One turn moves each row of this set onto another row. After a few examples, where does it send each row asked below?
K_366: [ -2 -16  -2 -13 -29 -10   0  10  22  10  -5  26  19   7]
K_826: [ 17 -19  -1  -7 -12   4  24  22  -2   3   2  27  -9   5]
K_387: [ -2  -8 -18  -1  -5   9  -6  -5   1  -7 -23  12  21   8]
K_754: [  3  -1  -9 -10  -4  19  10   2  14 -26  -1   5  28  -3]
K_159: [ 16 -13  -7 -18  21   8   7  17  -3   0  -6  12  11   2]
K_241: [  7  -7  -5 -11  -5  11  -3 -14  12 -37  -8  11  22   1]
K_832: [ 30 -23   8   2  -7   6  -1  13  11 -14 -16  36 -16   7]
K_192: [ 15 -15  22 -14   2  21  -8   4  26 -16   5  16   4  -7]
K_97: [ 11 -26  16   2 -10   8  10  14  12   0  13  23 -15   1]
K_280: [ 17 -21  22 -12  -5  13   1   7  27 -15   9  15  -9  -8]
K_684: [  0  -6 -13   1  -6  13 -10 -16   5  -1 -13   4  12   6]
K_269: [ -7  -2  -5   4 -11  -8  -2  -8   4   2  -7   7  13  17]
K_692: [ 14  -2  -7  -9   8  10  -7  20  15 -34   1   5  11   9]
K_582: [ 16 -21   6  -2 -12   4  15  18   4   6   3  25 -18   3]
K_397: [  2  -1 -19   0  -1   9   7   6   7   3 -27  14  16  11]
K_680: [-9  5 -1 -2  0 10 -7  7 15 -2 -8 -3 11 -4]
K_467: [ 15 -22  -9 -15   8  18   1   2  25 -27   9   7  15   2]
K_823: [  9   2  24 -19 -19  -1   0  26  10  -9   4  21   0   5]
K_61: [ 21 -35   6  -9  -7  -5  11   8  -8  -7 -10  35  -2   8]
K_624: [ 32 -22   8   2 -13  -4   2  12   5  -1 -10  31 -14  11]
K_259: [ 27 -12   9 -11  -7   4  -2  22  21 -33 -19  32   0   3]
K_183: [  2   1 -10  -4 -11  -2 -13 -16  15 -21 -22  15   7   7]
K_227: [ 14   8 -13 -13  -4 -12   2   8  -4 -16   2  16  -6  20]
K_194: [ -5 -17  10 -16 -10   6 -15   5  16  12 -10  16  -6  -9]
K_481: [  9  -6  -8 -17 -20   0 -11  11  17  -3 -33  33  -1   4]
K_566: [ -5 -17 -10  -6   0   8   1 -21   7   0 -19  13   5   4]
K_578: [-10  -2 -18   0 -13   8   0  -4   2  -2  -8   6  18   9]
K_640: [  9 -18  10 -10 -24  -6  15  19  25 -25  13  27  10   8]
K_672: [  9 -11 -11 -11  -8   1  -3  -1  18 -39  14  10  10  16]
K_501: [  9   9   1  -3  -5  12  -7  -4  12 -27   1  -2  17   2]
K_409: [ 15 -28   5   2 -18  -6  17  23  11 -12   0  39   6  14]
K_86: [ 16 -35   6  -4 -13  -7  16  17   0  -4  -5  37   0   9]
K_108: [ 33 -17  10   2 -12  -5   3   7  -1   4   1  22 -12  12]
K_534: [ -5 -16 -15  -9  -8   5   8  -5  23  -8 -13  15  32   0]
K_863: [ 18 -16  16 -28 -22   3  -2  -8  18 -18  -2  33  -8   3]
K_603: [ 22 -18  12 -28 -11  14  11  21  21  -6 -11  34  16  -2]
K_202: [  6  -9   7 -14 -25   4  10   7  30 -24  18  26  16   9]
K_645: [ 14   0   6 -14  -8   8  -4  20  18 -39 -16  34   6   6]
K_354: [ 21 -24 -12 -19   0  -4   8 -20   8  -5   8  19   9  13]

K_280 moves to K_640
K_603 moves to K_863
K_194 moves to K_366
Where do these go?
K_680 moves to K_534
K_192 moves to K_202
K_409 moves to K_832
K_467 moves to K_672
K_566 moves to K_269
K_684 moves to K_578
K_624 moves to K_582
K_227 moves to K_159
K_241 moves to K_501
K_61 moves to K_108

